In the data rows, the value 50 means zero.
In each game, the first row plays the second. By how much does the first row win? 20 means about a draw, 40 a big win and 0 a big loss. Wins can go round in a circle. Each row has two weighted sums of its numbers, A and B, taken from their middle values. A row wins by its A times the other's B, less its B times the other's A.
array([51, 64, 55, 59, 62, 60, 46, 32, 47, 55, 57, 66, 24, 52, 35, 66])
array([67, 58, 39, 42, 46, 33, 80, 75, 27, 21, 42, 93, 65, 45, 43, 2]) >> 28
array([49, 99, 41, 46, 93, 41, 72, 62, 54, 43, 38, 54, 45, 52, 0, 52])
array([54, 35, 55, 55, 33, 77, 40, 48, 70, 36, 57, 88, 14, 51, 63, 61]) >> 22
array([55, 60, 41, 46, 52, 23, 76, 51, 27, 50, 38, 51, 72, 47, 47, 24])
array([49, 53, 55, 48, 52, 77, 48, 59, 56, 51, 49, 54, 48, 53, 46, 47]) >> 25
array([56, 25, 61, 61, 40, 76, 19, 36, 42, 54, 66, 60, 54, 50, 74, 51])
array([53, 42, 58, 50, 45, 61, 42, 47, 52, 48, 57, 54, 50, 48, 57, 48]) >> 14
array([53, 30, 51, 52, 25, 40, 43, 39, 67, 32, 53, 77, 13, 53, 62, 67])
array([54, 44, 40, 39, 33, 16, 87, 58, 72, 29, 35, 72, 15, 51, 58, 39]) >> 23
array([51, 44, 51, 55, 42, 48, 45, 27, 40, 60, 58, 55, 37, 54, 56, 55])
array([40, 73, 54, 49, 72, 71, 43, 76, 65, 46, 51, 37, 59, 48, 22, 55]) >> 28
array([38, 38, 63, 52, 55, 65, 18, 35, 58, 69, 59, 11, 67, 49, 54, 76])
array([47, 37, 59, 51, 39, 75, 36, 55, 58, 53, 59, 42, 53, 49, 64, 48]) >> 20
array([56, 51, 44, 52, 47, 45, 76, 25, 30, 72, 48, 57, 34, 52, 56, 37])
array([53, 23, 60, 54, 29, 77, 35, 47, 47, 59, 62, 47, 56, 50, 76, 41]) >> 13
array([53, 42, 48, 50, 40, 37, 50, 40, 51, 39, 50, 68, 33, 50, 59, 57])
array([53, 31, 62, 52, 30, 75, 20, 37, 56, 41, 66, 76, 26, 50, 68, 67]) >> 22
array([55, 11, 53, 56, 10, 48, 33, 45, 58, 40, 60, 54, 38, 57, 88, 54])
array([54, 72, 46, 44, 67, 56, 76, 56, 48, 50, 44, 62, 40, 52, 33, 37]) >> 21
array([46, 36, 60, 54, 45, 67, 28, 48, 58, 53, 58, 39, 55, 52, 58, 61])
array([41, 87, 54, 52, 92, 63, 52, 35, 39, 78, 50, 32, 55, 50, 10, 65]) >> 17
array([47, 56, 45, 47, 52, 40, 72, 36, 46, 73, 45, 36, 41, 53, 49, 49])
array([55, 40, 57, 49, 43, 65, 30, 71, 71, 21, 59, 69, 39, 51, 55, 58]) >> 9
array([57, 45, 43, 37, 26, 39, 72, 67, 74, 5, 42, 99, 11, 54, 55, 36])
array([53, 35, 54, 56, 33, 40, 45, 22, 51, 51, 56, 71, 14, 53, 65, 68]) >> 24
array([55, 49, 45, 43, 39, 45, 63, 63, 64, 24, 40, 83, 21, 55, 53, 42])
array([46, 59, 42, 48, 59, 32, 59, 36, 34, 65, 44, 44, 56, 50, 41, 50]) >> 17
array([50, 20, 50, 55, 22, 41, 39, 49, 51, 48, 53, 40, 59, 48, 79, 48])
array([51, 57, 42, 46, 55, 32, 59, 62, 53, 36, 38, 63, 51, 49, 42, 44]) >> 23
array([60, 26, 51, 50, 22, 35, 42, 67, 49, 27, 54, 59, 63, 48, 72, 35])
array([49, 80, 58, 57, 82, 76, 47, 23, 6, 91, 58, 36, 76, 47, 27, 45]) >> 26
array([59, 70, 41, 48, 67, 57, 57, 67, 50, 40, 44, 69, 58, 44, 32, 35])
array([51, 26, 41, 45, 25, 32, 61, 52, 49, 47, 43, 44, 65, 48, 80, 32]) >> 12
array([41, 55, 42, 42, 58, 25, 60, 51, 51, 58, 38, 24, 59, 48, 42, 51])
array([38, 63, 48, 46, 65, 57, 50, 63, 74, 54, 41, 25, 50, 50, 33, 66]) >> 14
array([46, 70, 44, 50, 66, 33, 77, 37, 39, 67, 42, 40, 46, 52, 31, 50])
array([35, 82, 53, 53, 82, 62, 39, 77, 85, 41, 50, 33, 36, 52, 12, 80]) >> 23
array([53, 36, 51, 47, 40, 60, 63, 18, 30, 82, 48, 52, 47, 50, 76, 38])
array([56, 55, 41, 44, 49, 40, 60, 68, 46, 30, 42, 72, 56, 47, 50, 33]) >> 21
array([52, 79, 45, 43, 74, 48, 68, 64, 49, 43, 41, 60, 51, 47, 24, 45])
array([53, 54, 55, 59, 57, 51, 40, 28, 28, 64, 61, 50, 54, 50, 46, 58]) >> 11
array([42, 12, 58, 53, 22, 70, 13, 58, 86, 41, 60, 41, 35, 50, 87, 76])
array([45, 38, 51, 51, 36, 44, 48, 42, 72, 47, 50, 50, 23, 54, 60, 65]) >> 27
array([50, 42, 56, 58, 48, 63, 41, 21, 18, 81, 63, 37, 75, 49, 65, 46])
array([51, 49, 46, 41, 50, 59, 55, 95, 73, 26, 42, 48, 64, 46, 44, 35]) >> 25
array([53, 55, 56, 56, 56, 61, 33, 68, 43, 40, 58, 53, 69, 43, 41, 45])
array([59, 70, 39, 51, 61, 26, 70, 43, 30, 52, 41, 57, 55, 51, 32, 35]) >> 3
array([55, 10, 51, 51, 4, 51, 40, 64, 79, 16, 56, 76, 20, 53, 90, 55])
array([41, 60, 39, 46, 51, 21, 69, 58, 53, 49, 37, 36, 47, 49, 48, 45]) >> 19
array([46, 28, 56, 55, 32, 56, 44, 35, 70, 53, 56, 53, 15, 53, 70, 66])
array([58, 72, 40, 46, 65, 38, 78, 63, 27, 48, 37, 56, 75, 46, 35, 20]) >> 31
array([50, 26, 58, 54, 29, 58, 40, 38, 52, 53, 62, 46, 37, 50, 73, 55])
array([52, 42, 55, 49, 43, 67, 42, 67, 68, 34, 59, 54, 40, 49, 59, 53]) >> 18
array([52, 29, 57, 57, 32, 78, 34, 37, 51, 59, 63, 49, 45, 49, 72, 58])
array([59, 51, 60, 59, 49, 76, 39, 38, 42, 51, 62, 73, 34, 49, 52, 56]) >> 24
array([43, 88, 62, 60, 95, 78, 33, 31, 33, 71, 64, 41, 55, 50, 8, 75])
array([47, 69, 43, 48, 63, 34, 83, 36, 31, 71, 43, 40, 54, 51, 36, 37]) >> 8
array([43, 35, 52, 52, 43, 49, 43, 44, 58, 57, 51, 24, 51, 52, 57, 61])
array([42, 48, 42, 43, 51, 23, 54, 56, 60, 52, 41, 14, 68, 50, 54, 51]) >> 20
array([38, 39, 54, 51, 42, 44, 38, 26, 69, 59, 51, 43, 19, 54, 58, 83])
array([46, 86, 38, 45, 79, 22, 89, 59, 32, 58, 37, 32, 71, 47, 17, 26]) >> 27
array([53, 68, 42, 46, 65, 50, 66, 54, 52, 49, 40, 63, 39, 53, 32, 50])
array([61, 65, 42, 47, 53, 44, 60, 73, 43, 22, 42, 85, 61, 48, 37, 25]) >> 12
array([41, 68, 44, 48, 67, 28, 86, 38, 39, 80, 39, 20, 55, 51, 38, 40])
array([50, 71, 38, 44, 59, 7, 94, 57, 49, 43, 40, 52, 30, 53, 37, 35]) >> 25
array([48, 58, 41, 51, 57, 5, 72, 21, 38, 63, 43, 45, 41, 52, 52, 54])
array([55, 42, 40, 40, 29, 29, 69, 66, 76, 17, 40, 78, 21, 52, 61, 38]) >> 13
array([55, 67, 50, 54, 68, 59, 53, 41, 29, 59, 48, 63, 58, 49, 34, 37])
array([60, 72, 39, 46, 63, 28, 79, 55, 29, 38, 42, 74, 60, 47, 34, 23]) >> 21
array([55, 74, 43, 47, 66, 32, 74, 43, 30, 45, 44, 81, 37, 50, 27, 44])
array([44, 76, 45, 42, 68, 35, 69, 66, 63, 47, 36, 39, 47, 52, 28, 49]) >> 30
array([58, 62, 61, 61, 57, 59, 36, 25, 20, 58, 64, 75, 41, 53, 43, 53])
array([55, 66, 56, 56, 68, 65, 39, 53, 35, 45, 59, 65, 59, 48, 32, 48]) >> 28
array([52, 26, 47, 42, 25, 25, 50, 55, 64, 32, 46, 51, 43, 50, 75, 49])
array([62, 93, 44, 46, 92, 61, 62, 71, 25, 46, 46, 55, 86, 45, 12, 25]) >> 18
array([43, 82, 45, 49, 81, 23, 92, 19, 12, 91, 39, 34, 59, 48, 28, 39])
array([58, 59, 48, 50, 54, 40, 59, 46, 27, 56, 41, 59, 68, 47, 44, 30]) >> 19
array([55, 77, 47, 51, 76, 61, 66, 42, 15, 71, 43, 46, 84, 49, 28, 29])
array([44, 23, 59, 49, 36, 65, 42, 45, 59, 70, 54, 17, 63, 47, 71, 48]) >> 12
array([47, 40, 59, 57, 48, 65, 32, 42, 57, 52, 57, 46, 41, 52, 54, 67])
array([39, 63, 37, 42, 54, 9, 97, 59, 55, 50, 37, 34, 40, 51, 40, 38]) >> 21
array([51, 58, 59, 56, 60, 74, 47, 25, 18, 82, 56, 43, 69, 49, 45, 43])
array([48, 71, 48, 49, 73, 61, 57, 60, 54, 54, 46, 46, 54, 52, 31, 48]) >> 23
array([55, 43, 53, 49, 49, 59, 51, 58, 60, 44, 43, 52, 59, 51, 59, 36])
array([45, 27, 45, 45, 30, 13, 57, 39, 51, 47, 42, 39, 50, 49, 76, 49]) >> 17
array([56, 64, 41, 41, 53, 35, 78, 80, 64, 24, 36, 62, 41, 51, 32, 26])
array([38, 62, 46, 50, 69, 35, 76, 23, 34, 94, 41, 19, 50, 51, 45, 56]) >> 20
array([53, 80, 52, 53, 75, 61, 67, 19, 28, 81, 49, 60, 32, 54, 29, 54])
array([52, 66, 44, 50, 64, 46, 72, 38, 38, 63, 47, 55, 41, 50, 36, 47]) >> 18
array([40, 63, 38, 43, 54, 27, 77, 66, 66, 47, 37, 34, 39, 51, 42, 46])
array([54, 52, 58, 53, 54, 73, 27, 67, 52, 43, 58, 55, 59, 48, 44, 50]) >> 22
array([51, 52, 55, 54, 55, 77, 47, 40, 50, 65, 56, 52, 39, 53, 44, 59])
array([47, 54, 42, 51, 54, 15, 71, 26, 30, 74, 44, 33, 52, 51, 54, 49]) >> 22
array([47, 53, 44, 44, 42, 33, 83, 41, 63, 54, 39, 58, 16, 53, 48, 48])
array([51, 35, 56, 53, 41, 56, 29, 60, 42, 44, 60, 43, 73, 46, 61, 48]) >> 15
array([50, 44, 43, 41, 41, 48, 75, 66, 79, 39, 38, 62, 19, 53, 49, 47])
array([43, 27, 58, 51, 30, 69, 37, 56, 79, 51, 60, 31, 36, 51, 73, 66]) >> 25
array([48, 63, 65, 58, 69, 95, 33, 37, 24, 84, 60, 37, 75, 48, 33, 51])
array([51, 64, 41, 41, 56, 32, 65, 73, 82, 24, 36, 66, 21, 50, 33, 54]) >> 26
array([50, 22, 59, 47, 30, 70, 25, 63, 66, 41, 59, 42, 54, 50, 73, 60])
array([44, 32, 57, 51, 41, 73, 19, 85, 90, 26, 56, 37, 46, 52, 56, 69]) >> 14
array([46, 71, 53, 50, 76, 66, 48, 65, 45, 61, 53, 26, 73, 50, 26, 47])
array([45, 27, 55, 49, 38, 56, 48, 34, 51, 76, 50, 26, 52, 50, 77, 50]) >> 23
array([49, 62, 41, 48, 59, 37, 59, 48, 33, 59, 43, 41, 76, 46, 40, 37])
array([47, 83, 43, 49, 77, 39, 77, 50, 29, 65, 39, 36, 71, 50, 23, 34]) >> 22
array([48, 60, 45, 53, 55, 42, 55, 33, 33, 68, 48, 46, 50, 50, 46, 56])
array([44, 73, 45, 47, 79, 55, 60, 70, 51, 67, 41, 6, 84, 49, 29, 42]) >> 16
array([57, 39, 48, 40, 27, 60, 58, 67, 86, 17, 45, 96, 10, 52, 62, 46])
array([54, 36, 62, 55, 44, 78, 17, 45, 59, 50, 62, 54, 49, 48, 59, 66]) >> 24
array([45, 60, 43, 47, 57, 25, 67, 41, 47, 59, 40, 42, 43, 51, 45, 56])
array([49, 71, 45, 50, 68, 31, 82, 24, 27, 71, 48, 54, 38, 48, 29, 43]) >> 22
array([47, 59, 55, 57, 61, 62, 36, 56, 36, 57, 61, 32, 74, 45, 41, 52])
array([51, 54, 57, 51, 56, 64, 39, 70, 54, 28, 53, 69, 58, 49, 40, 42]) >> 35
array([35, 41, 57, 51, 50, 79, 15, 70, 93, 44, 60, 30, 39, 50, 49, 86])
array([56, 58, 42, 45, 45, 41, 56, 70, 73, 14, 40, 90, 18, 52, 39, 55]) >> 9
array([51, 66, 49, 46, 61, 48, 75, 36, 38, 63, 46, 63, 34, 51, 33, 42])
array([52, 60, 42, 41, 57, 28, 63, 59, 62, 36, 38, 58, 42, 50, 42, 51]) >> 19
array([50, 58, 56, 51, 64, 69, 37, 72, 57, 42, 56, 47, 63, 47, 33, 51])
array([56, 11, 61, 53, 24, 80, 13, 42, 58, 45, 66, 59, 44, 49, 82, 60]) >> 25
array([42, 43, 52, 52, 43, 46, 44, 53, 52, 54, 51, 32, 63, 48, 57, 50])
array([48, 47, 56, 58, 48, 46, 37, 43, 42, 56, 57, 36, 59, 48, 52, 60]) >> 20
array([62, 80, 39, 44, 67, 28, 86, 60, 27, 43, 40, 71, 60, 42, 26, 15])
array([59, 44, 46, 53, 40, 44, 69, 38, 19, 60, 43, 56, 73, 52, 64, 14]) >> 21
array([53, 30, 47, 49, 28, 30, 46, 56, 65, 30, 50, 50, 42, 50, 71, 56])
array([44, 68, 45, 46, 63, 50, 75, 52, 47, 62, 44, 42, 51, 52, 32, 42]) >> 18
array([43, 83, 45, 45, 81, 55, 69, 62, 51, 60, 40, 33, 60, 50, 15, 44])
array([63, 60, 37, 47, 48, 10, 86, 63, 32, 27, 42, 76, 49, 49, 46, 15]) >> 15
array([37, 64, 40, 40, 64, 33, 63, 81, 78, 39, 35, 22, 50, 53, 34, 54])
array([51, 76, 56, 57, 75, 78, 45, 50, 39, 64, 55, 45, 60, 51, 23, 53]) >> 13
array([53, 34, 55, 55, 38, 60, 44, 49, 56, 43, 58, 61, 40, 54, 64, 50])
array([49, 75, 42, 47, 72, 27, 71, 47, 39, 56, 40, 43, 62, 48, 25, 41]) >> 19
array([46, 15, 53, 49, 19, 46, 27, 65, 76, 34, 54, 37, 50, 50, 82, 57])
array([61, 30, 52, 47, 29, 60, 54, 44, 46, 39, 50, 86, 37, 50, 76, 39]) >> 10
array([57, 35, 50, 46, 32, 45, 45, 92, 76, 8, 45, 59, 56, 51, 50, 36])
array([43, 61, 58, 57, 64, 67, 28, 52, 55, 52, 58, 43, 51, 54, 38, 69]) >> 6
array([58, 48, 40, 42, 38, 41, 56, 84, 70, 7, 39, 84, 34, 52, 49, 39])
array([56, 59, 40, 42, 53, 32, 75, 71, 63, 24, 36, 73, 33, 53, 40, 37]) >> 23
array([50, 40, 45, 47, 40, 31, 61, 28, 47, 56, 43, 55, 35, 50, 69, 53])
array([56, 42, 58, 55, 51, 75, 29, 50, 46, 47, 61, 58, 57, 44, 51, 55]) >> 21
array([46, 71, 55, 53, 75, 67, 49, 31, 24, 78, 51, 44, 70, 49, 29, 50])
array([65, 49, 51, 50, 47, 65, 53, 24, 15, 64, 53, 71, 60, 47, 65, 29]) >> 6
array([56, 64, 54, 51, 59, 64, 35, 67, 68, 22, 57, 76, 33, 52, 27, 62])
array([46, 29, 50, 51, 30, 41, 49, 39, 53, 50, 50, 46, 45, 53, 70, 53]) >> 22
array([53, 45, 47, 47, 43, 46, 58, 46, 58, 47, 41, 57, 37, 52, 55, 48])
array([64, 48, 53, 60, 48, 54, 46, 38, 25, 49, 56, 68, 54, 52, 49, 40]) >> 30
array([53, 30, 59, 60, 43, 84, 12, 37, 43, 66, 63, 43, 70, 46, 63, 59])
array([46, 59, 47, 49, 60, 45, 61, 47, 39, 74, 42, 20, 77, 49, 43, 43]) >> 16
array([42, 53, 53, 52, 55, 64, 23, 71, 75, 29, 56, 53, 36, 52, 38, 76])
array([44, 23, 64, 57, 33, 76, 36, 35, 54, 72, 62, 25, 45, 52, 76, 60]) >> 30
array([64, 64, 41, 48, 55, 41, 68, 50, 27, 46, 44, 82, 55, 44, 39, 30])
array([53, 45, 44, 51, 41, 19, 60, 20, 44, 53, 47, 62, 29, 50, 63, 57]) >> 7
array([54, 65, 46, 41, 54, 54, 57, 72, 66, 6, 43, 99, 22, 53, 33, 48])
array([43, 99, 46, 47, 98, 43, 70, 48, 42, 62, 43, 33, 61, 49, 0, 51]) >> 5
array([39, 51, 42, 47, 52, 31, 61, 50, 69, 54, 37, 35, 38, 51, 47, 59])
array([43, 60, 53, 54, 61, 83, 31, 63, 47, 64, 60, 30, 77, 47, 38, 53]) >> 22
array([49, 71, 43, 53, 64, 35, 92, 36, 37, 72, 45, 47, 37, 51, 31, 42])
array([48, 46, 42, 42, 45, 38, 69, 61, 53, 55, 35, 32, 68, 50, 56, 32]) >> 6
array([47, 15, 56, 50, 27, 63, 23, 60, 63, 46, 57, 32, 63, 46, 82, 54])
array([41, 62, 42, 44, 60, 38, 57, 70, 59, 47, 38, 28, 69, 48, 41, 47]) >> 16
array([56, 58, 57, 57, 60, 67, 30, 40, 25, 56, 61, 58, 65, 48, 40, 49])
array([56, 43, 43, 43, 44, 25, 55, 64, 57, 27, 41, 59, 59, 50, 58, 36]) >> 19
array([57, 49, 41, 38, 46, 38, 75, 75, 48, 42, 39, 51, 68, 46, 53, 18])
array([44, 66, 52, 46, 65, 50, 48, 85, 66, 33, 46, 36, 65, 49, 28, 48]) >> 11
array([45, 74, 44, 41, 72, 27, 66, 54, 45, 51, 37, 40, 60, 48, 27, 44])
array([42, 80, 42, 53, 78, 20, 77, 20, 22, 81, 43, 30, 49, 55, 33, 58]) >> 17
array([57, 70, 42, 50, 56, 31, 81, 32, 25, 39, 43, 99, 25, 51, 37, 37])
array([47, 44, 53, 53, 48, 66, 54, 22, 43, 80, 49, 49, 37, 57, 63, 58]) >> 30
array([48, 62, 53, 55, 65, 56, 50, 27, 42, 68, 52, 54, 34, 48, 36, 64])
array([54, 18, 58, 45, 24, 58, 27, 62, 70, 32, 60, 56, 48, 49, 79, 51]) >> 14
array([56, 77, 56, 53, 74, 84, 41, 73, 44, 43, 57, 57, 66, 47, 20, 44])
array([42, 58, 49, 50, 63, 44, 34, 73, 63, 48, 50, 15, 69, 47, 32, 65]) >> 26
array([51, 28, 54, 54, 34, 57, 46, 25, 19, 78, 58, 30, 79, 48, 78, 37])
array([49, 63, 42, 44, 55, 43, 57, 71, 76, 33, 38, 60, 31, 51, 36, 56]) >> 19
array([42, 51, 55, 54, 55, 67, 47, 29, 53, 76, 56, 34, 38, 58, 50, 67])
array([37, 41, 49, 45, 40, 43, 48, 79, 93, 30, 50, 33, 30, 51, 52, 71]) >> 18
array([44, 50, 42, 43, 51, 37, 62, 50, 65, 51, 40, 42, 39, 50, 50, 55])
array([46, 42, 39, 43, 39, 20, 72, 65, 61, 39, 39, 42, 49, 49, 60, 40]) >> 21
array([53, 57, 43, 40, 59, 40, 52, 76, 66, 28, 41, 56, 57, 47, 38, 42])
array([55, 56, 42, 43, 50, 30, 80, 56, 49, 51, 37, 53, 49, 48, 48, 33]) >> 27
array([63, 61, 46, 47, 53, 45, 62, 60, 30, 38, 46, 80, 62, 44, 53, 19])
array([54, 45, 39, 40, 40, 25, 72, 71, 80, 22, 36, 61, 30, 53, 56, 42]) >> 11
array([48, 29, 57, 50, 35, 67, 21, 72, 75, 29, 57, 49, 49, 54, 66, 62])
array([53, 57, 44, 43, 51, 18, 72, 50, 57, 37, 38, 67, 29, 53, 47, 44]) >> 30
array([50, 62, 47, 56, 60, 50, 45, 58, 36, 49, 56, 44, 68, 50, 36, 44])
array([61, 8, 57, 51, 11, 51, 30, 50, 49, 30, 60, 79, 50, 51, 91, 43]) >> 31
array([45, 9, 53, 49, 13, 50, 30, 58, 69, 45, 56, 33, 52, 49, 90, 59])
array([55, 12, 51, 52, 12, 44, 33, 61, 60, 26, 53, 57, 56, 48, 81, 42]) >> 28
array([50, 30, 54, 58, 32, 49, 37, 33, 39, 54, 63, 51, 50, 49, 76, 52])
array([61, 49, 42, 45, 45, 26, 74, 63, 34, 42, 41, 63, 70, 45, 55, 17]) >> 14
array([49, 46, 58, 57, 51, 56, 21, 36, 45, 51, 62, 45, 52, 51, 50, 70])
array([49, 69, 50, 52, 68, 41, 48, 50, 25, 63, 50, 29, 88, 44, 33, 43]) >> 19
array([41, 67, 48, 54, 70, 51, 58, 39, 48, 67, 49, 38, 35, 53, 31, 63])
array([46, 53, 58, 51, 59, 73, 31, 59, 46, 56, 59, 34, 77, 48, 42, 54]) >> 30
array([52, 26, 62, 56, 28, 78, 39, 35, 57, 61, 62, 50, 33, 56, 75, 57])
array([39, 57, 58, 54, 61, 69, 39, 53, 57, 62, 58, 24, 52, 51, 37, 67]) >> 16
array([48, 58, 46, 48, 59, 45, 63, 33, 31, 74, 47, 40, 58, 51, 49, 44])
array([48, 52, 44, 49, 49, 46, 67, 49, 42, 67, 44, 33, 66, 50, 51, 34]) >> 18
array([40, 81, 44, 49, 79, 34, 59, 52, 49, 52, 39, 41, 54, 49, 18, 55])
array([45, 77, 44, 46, 76, 47, 67, 70, 52, 46, 39, 43, 60, 47, 22, 42]) >> 23
array([56, 41, 56, 53, 43, 58, 45, 49, 44, 50, 56, 54, 54, 50, 57, 42])
array([42, 51, 47, 47, 54, 44, 48, 59, 46, 56, 45, 25, 71, 48, 47, 46]) >> 20
array([56, 59, 40, 47, 56, 44, 58, 61, 42, 44, 42, 55, 68, 46, 43, 35])
array([54, 65, 40, 43, 49, 14, 88, 52, 49, 31, 44, 73, 25, 52, 41, 36]) >> 16
array([44, 58, 45, 49, 63, 24, 61, 44, 45, 63, 41, 23, 62, 51, 41, 54])
array([44, 85, 54, 50, 87, 65, 40, 73, 67, 37, 56, 46, 55, 50, 5, 67]) >> 13
array([56, 38, 47, 50, 41, 44, 29, 76, 57, 20, 52, 48, 76, 46, 59, 43])
array([41, 65, 50, 50, 64, 48, 45, 67, 56, 47, 51, 32, 67, 49, 34, 54]) >> 24
array([46, 60, 44, 49, 54, 22, 75, 38, 53, 55, 36, 55, 26, 52, 40, 51])
array([47, 44, 46, 45, 46, 51, 58, 59, 58, 52, 43, 37, 66, 48, 60, 39]) >> 18
array([57, 45, 56, 57, 48, 60, 46, 38, 26, 60, 55, 47, 77, 49, 59, 35])
array([59, 76, 50, 50, 72, 65, 54, 44, 31, 46, 51, 90, 38, 46, 27, 47]) >> 39
array([56, 37, 55, 57, 37, 69, 42, 52, 50, 46, 60, 57, 44, 54, 64, 46])
array([62, 42, 47, 47, 40, 45, 70, 34, 22, 60, 42, 63, 62, 50, 66, 18]) >> 15
array([50, 58, 46, 52, 55, 32, 51, 36, 36, 57, 48, 47, 47, 47, 41, 59])
array([48, 82, 37, 46, 76, 26, 67, 65, 65, 26, 37, 63, 37, 52, 15, 55]) >> 25
array([40, 32, 57, 50, 38, 55, 18, 53, 77, 43, 58, 35, 41, 50, 62, 79])
array([58, 43, 46, 52, 44, 33, 56, 33, 18, 57, 42, 56, 74, 49, 61, 29]) >> 21
array([51, 67, 59, 53, 66, 86, 35, 61, 58, 46, 62, 59, 41, 54, 30, 62])
array([58, 33, 55, 50, 34, 52, 44, 51, 59, 36, 56, 66, 40, 48, 65, 52]) >> 30
array([52, 47, 55, 55, 53, 48, 40, 49, 45, 47, 57, 53, 51, 49, 44, 56])
array([56, 24, 49, 51, 26, 30, 55, 16, 25, 67, 44, 54, 53, 51, 85, 41]) >> 21
array([44, 46, 50, 49, 46, 65, 50, 55, 81, 42, 50, 62, 16, 53, 48, 65])
array([56, 19, 53, 50, 17, 51, 45, 35, 64, 44, 54, 70, 16, 56, 83, 53]) >> 25
array([50, 56, 54, 58, 61, 66, 46, 19, 32, 77, 61, 53, 41, 49, 47, 61])
array([60, 29, 46, 47, 28, 30, 55, 41, 40, 41, 46, 67, 54, 50, 77, 36]) >> 15
array([60, 52, 46, 45, 38, 30, 55, 58, 50, 17, 41, 91, 43, 47, 56, 42])
array([56, 53, 41, 41, 45, 20, 60, 79, 62, 20, 39, 56, 59, 48, 45, 32]) >> 26
array([49, 38, 52, 43, 40, 56, 49, 71, 74, 34, 54, 46, 40, 50, 60, 44])
array([43, 64, 52, 53, 66, 41, 49, 45, 42, 63, 44, 33, 67, 47, 32, 58]) >> 16
array([59, 53, 45, 49, 51, 54, 51, 63, 44, 39, 46, 67, 60, 48, 48, 35])
array([59, 29, 58, 58, 32, 63, 40, 17, 24, 65, 63, 62, 50, 52, 79, 47]) >> 15
array([43, 47, 52, 52, 56, 54, 29, 75, 52, 39, 58, 20, 89, 48, 47, 48])
array([45, 49, 59, 56, 57, 74, 51, 19, 33, 94, 54, 33, 59, 49, 60, 53]) >> 18
array([40, 60, 61, 61, 64, 83, 32, 27, 39, 84, 62, 35, 46, 54, 43, 74])
array([58, 40, 58, 54, 44, 62, 46, 46, 46, 45, 60, 65, 49, 49, 60, 42]) >> 14
array([51, 56, 47, 51, 52, 48, 60, 29, 37, 63, 48, 61, 34, 52, 50, 53])
array([53, 10, 57, 49, 17, 62, 19, 57, 61, 33, 60, 59, 50, 48, 90, 53]) >> 25
array([50, 20, 53, 49, 26, 46, 44, 44, 57, 48, 52, 49, 38, 54, 74, 53])
array([51, 44, 50, 47, 48, 52, 54, 35, 44, 67, 46, 47, 59, 47, 59, 48]) >> 19
array([48, 0, 62, 53, 3, 79, 4, 44, 62, 50, 61, 46, 49, 48, 99, 64])
array([44, 40, 60, 52, 46, 70, 38, 34, 59, 63, 62, 44, 30, 53, 58, 68]) >> 24
array([48, 35, 58, 54, 47, 90, 32, 45, 57, 59, 59, 45, 54, 53, 57, 58])
array([58, 45, 42, 41, 31, 35, 62, 71, 64, 6, 43, 99, 29, 52, 56, 40]) >> 15
array([47, 66, 47, 53, 64, 29, 54, 33, 45, 57, 44, 51, 41, 49, 32, 64])
array([50, 60, 54, 52, 60, 62, 47, 46, 67, 48, 51, 65, 19, 54, 33, 69]) >> 19
array([56, 82, 43, 50, 73, 41, 80, 36, 17, 70, 38, 53, 64, 49, 25, 26])
array([55, 51, 52, 43, 48, 80, 51, 68, 75, 32, 49, 77, 24, 53, 52, 49]) >> 31
